In the data rows, the value 128 means zero.
Some points, one per row:
[145  96  92  89  93 102 144 134]
[154 140 134 142 153 128 115 154]
[111  99 105 121 121 166 142 103]
[131  88 117 100  97  89 167 143]
[104 128  93  98 106  96 159 104]
[103  89 104 155 109 152 139 124]
[ 91 163 154 144 115 149 154  90]
[ 96 101 103 125 111 155 131  98]
[106 136 128 118 159 163 106  96]
[164 154 162 157 133 140  97 144]
[ 99 115 118 143 130 154 136 136]
[139 134 130 137 147 133 102 152]
[127 143 166 109 162 113 145  95]
[136 110  98 102 104  89 148 123]
[160 165 167 163 140 168 116 112]
[163 129 148 151 135 110  98 127]
Here are 12 more points, each followed by its number:
[ 90 137  96 111 143 169  87 164] 0
[150 147 141 112 167 114  94 148] 1
[ 93  89 107 141 108 158 154 102] 2
[ 97 160 151 108 168 151 137  96] 3
[169 158 160 158 141 167 134 138] 4
[166 153 156 160 142 154 114 122] 5
[132 111 102  94  96  92 161 154] 6
[108 164 161 150 128 165 153  91] 7
[134 122 128 152 164 119 113 111] 8
[ 89 167 160 160 118 161 143  89] 9
[122 116  87  89 102 104 157 162] 10
[167 131 140 162 119 160 126 122] 11
Which of these numbered points is nearest to each point below, looking only along the 3 directions in which the first points spread most? Its number follows each.
[162 162 164 156 134 131 135  93] > 5
[ 98 103  94  99 101 102 163 140] > 10
[126 102  90 103  91 103 158 167] > 10
[119 149 137 128 157 148  90 160] > 11
[123  91  88  88  99  97 156 157] > 10
[ 89 168 155 165 113 164 165  89] > 9
[140 161 168 164 131 147 146  92] > 7
Now 12 new points, numbered from 0 again:
[100 125 108 115 115 125 125 135] 0
[ 96 124 116 139 138 134 115 114] 1
[102 117 124 123 129 112 122 137] 2
[116 160 145 115 167 138  89 156] 3
[128 102 119 146 112 129 119 119] 4
[151 135 147 145 149 122 107 166] 5
[134 107 120 140 122 127 104 100] 6
[152 120 122 154 134 134 102 113] 7
[117 114  89  90 103 106 152 149] 8
[129 133 139 132 152 145 111 165] 9
[ 88 167 163  95  88  95 168  88] 10
[141 109  89  87  98 105 150 145] 11
Which of these numbered points is nearest to each point below, looking only along the 3 directions in which the first points spread most? Its number follows each.
[149  96  96 105  90 100 151 147] > 11
[122 112 122 136 132 128 133 134] > 6
[109 121 141 120 169 159  96 155] > 7
[142 104 113 102  92  96 160 151] > 11
[167 154 165 166 137 157 132 101] > 3
[110  90 115 133 122 117 124 109] > 0
[ 87 169 126  96  87 108 169  87] > 10
